The rows below come in pairs that one turn or mirror swaps. Which row does each named row swap with?
vod: [ 1.13  2.06  0.47  2.23 -2.03 -4.59  2.60 -1.35 -1.66  1.11  2.72 -1.25
 -0.65  3.03 -1.84  3.07]
mep: [-2.46  1.58 -1.86  1.52  1.57 -2.24  0.55  1.10 -1.39 -1.62  0.01 -2.64
 -2.64  1.25 -1.77  5.26]
Perim: [-1.08  2.47  1.82  3.95 -1.79 -4.54 -1.22 -2.31  0.12 -0.28 -0.53  1.59
 -0.58  5.20  0.37  1.28]
Lagum: [-1.41  0.69  0.71 -1.92  1.00 -3.54  2.92 -1.99 -1.07 -1.54 -2.81 -1.46
 -0.34  2.74 -0.07 -1.54]
sorek: [-0.57 -0.61  1.70  4.00  0.28 -1.38 -3.65  0.33 -2.59  0.26  2.47 -0.24
  0.48  1.92  2.93  2.83]
dodi: [ 1.80 -0.64  3.86 -0.09  2.73 -0.15  0.98  1.29  3.08 -2.14  0.35 -0.79
 -1.54  0.01  0.61  0.62]
reb: [ 2.96 -0.36  2.28  2.52  0.84 -1.88  2.29  2.61  0.72 -2.31 -0.89  1.75
 -2.52  1.04 -0.53  1.06]
tuve: [-3.04 -0.08 -0.25 -0.91  1.64 -2.61  3.49 -1.11 -0.10 -1.34 -2.54 -1.70
 -0.36  1.85 -0.29 -1.01]
peze: [ 3.44 -0.29 -0.60  1.71 -2.44  0.11  0.01 -0.32 -2.23 -2.09  0.56 -1.18
 -0.63 -0.12  2.70  0.62]
Nem: [ 0.57 -2.50  1.76  3.36 -0.34 -0.30 -0.56 -0.92  2.01  0.35  2.60  1.82
  0.09  2.76 -1.02  3.29]
suv: [-4.98  2.82  0.01 -0.49  0.83 -2.74 -1.50 -0.67 -2.64 -0.22 -0.05 -1.45
 -0.34 -0.71  1.63 -0.55]
vir: [-2.74 -0.43 -0.54 -1.93 -1.07 -0.87  1.10 -0.97 -2.61 -0.78 -0.88 -0.77
 -0.26 -0.75 -0.96  4.80]
gil: [-1.64  1.13 -1.15  4.34  1.36 -1.40 -2.26 -1.07 -3.92 -1.46  1.00 -0.92
  1.15  3.53 -0.18 -0.05]
Pife: [-5.04  2.24  0.89 -0.42  1.74 -3.16 -0.54 -0.88 -2.84  1.17  1.61 -1.41
  0.41 -1.00  0.47  1.06]
zisam: [-1.36  1.96 -1.27  3.54  1.33 -0.84 -2.65 -0.81 -2.12 -2.41 -0.89 -0.66
  0.16  4.49 -1.65  0.17]
Mobud: [ 1.24  3.02 -0.24  0.76 -1.67 -3.99  1.72 -2.12 -1.41  1.43  1.82 -2.61
 -0.85  3.27 -2.36  2.64]
Bamu: [ 0.75 -0.92  3.01 -1.89  3.17 -0.54  0.12  0.27  2.30 -0.92  1.03 -3.44
 -1.49  0.59  0.97  1.70]
Zokam: [ 1.13 -0.64  2.33  3.67 -1.29 -1.65 -1.06 -2.57  2.94 -0.44  2.47  1.48
 -0.45  3.49 -0.15  2.85]
vuka: [ 1.12 -1.02  2.45  0.67  1.42  1.13 -0.86  0.02  2.08 -0.03  2.05  0.71
 -0.29 -0.14 -2.56  4.00]
lugi: [-4.24  1.28  0.16 -1.03  1.32 -1.35 -1.16 -0.02 -2.66  0.53  1.68 -1.23
  0.18 -1.99  2.00  0.54]
Rogun: [-0.98 -1.05  2.19  3.25 -0.96 -1.13 -2.45  0.96 -1.73 -0.01  2.84  1.25
 -0.57  0.62  3.66  3.03]
babit: [-1.61  4.39  2.05  2.92 -0.79 -4.92 -1.34 -1.17 -1.03 -0.39 -0.21  1.04
 -1.22  5.04 -0.18  0.94]
Vos: [-0.11  1.35  5.09 -0.83 -0.19 -3.00 -0.46 -0.73  2.73  1.07  1.66  1.40
 -1.27 -0.41  1.42 -0.27]
fupu: [-0.70  4.50  3.04 -1.80  1.32 -3.66 -0.20 -1.99  1.14  0.60  0.76 -2.10
 -0.87  1.65 -1.42 -0.89]
fufiz: [-2.19  2.14 -1.35  1.66  1.28 -0.38  0.03 -0.75 -1.68 -2.55 -2.87  0.88
  0.23  1.74 -3.27 -0.19]
pinek: [-1.28 -1.34  1.21  4.23  0.36 -1.39 -2.97  0.18 -3.53  0.78  2.43 -0.05
  0.51  1.61  1.83  2.19]
para: [-0.29  2.56  2.14  3.57 -1.72 -3.75 -2.12 -2.80  1.00 -0.78 -0.66  1.30
 -1.48  4.89  0.06  1.25]
Gepok: [-4.82  1.10 -1.11  0.11  2.52 -2.29  2.68 -0.61 -0.68 -1.42 -1.35 -2.31
 -0.53  1.21 -1.50  1.28]
mokoz: [-2.47 -1.29  0.60 -0.72 -0.60 -0.35  0.57 -0.95 -0.47 -0.34  0.95 -0.31
  0.32 -2.69  3.11 -0.43]
vigub: [-0.04  2.92  0.15  1.74 -1.93 -3.95  2.32 -0.74 -1.45  0.35  1.84 -1.51
 -1.50  3.55 -3.15  3.67]
dak: [ 3.33  2.26  4.02 -1.90  0.54 -1.36  0.16  0.37 -1.06 -1.96 -1.53  0.57
 -0.90  1.23 -1.83  0.63]
Tolel: [ 2.04 -0.14  2.85  1.98  1.18 -2.28  2.78  2.64  1.16 -2.43 -1.41  1.88
 -1.90  1.02 -0.66  0.66]
Vibug: [ 3.02  0.08  0.20  2.63 -2.04  0.39 -0.29  1.46 -2.37 -3.37  0.83 -0.58
 -1.48  0.13  1.95  1.38]
Sifum: [-3.15  1.58 -1.09  1.01  2.31 -1.96  0.20  1.39 -1.10 -1.92 -0.09 -2.79
 -2.17  0.79 -1.15  5.31]
rizun: [ 0.54 -1.90  2.57 -2.78  1.81 -0.72  0.14 -0.71  0.61 -0.59  1.47 -3.34
 -0.92  0.25  2.00  2.80]
zotu: [ 0.32  2.15  4.61 -0.36 -0.51 -2.37 -0.89 -1.38  2.66 -1.39 -0.05  1.89
 -1.47 -0.67  2.10 -0.83]
kekug: [ 2.90  1.22 -0.58  2.64 -2.26 -0.62 -0.93 -0.17 -2.37 -3.46  0.75 -1.61
 -1.31  0.58  2.77  1.41]
rul: [-0.14  3.38  4.05 -1.40 -0.33 -3.32  0.13 -1.44  2.74  0.01  0.20  1.64
 -1.51  0.64  0.38 -1.17]

Swapped with Bamu: tuve
Swapped with mep: reb
Swapped with dodi: Gepok
Swapped with fufiz: vuka
Swapped with lugi: rul
Swapped with Sifum: Tolel
Swapped with rizun: Lagum

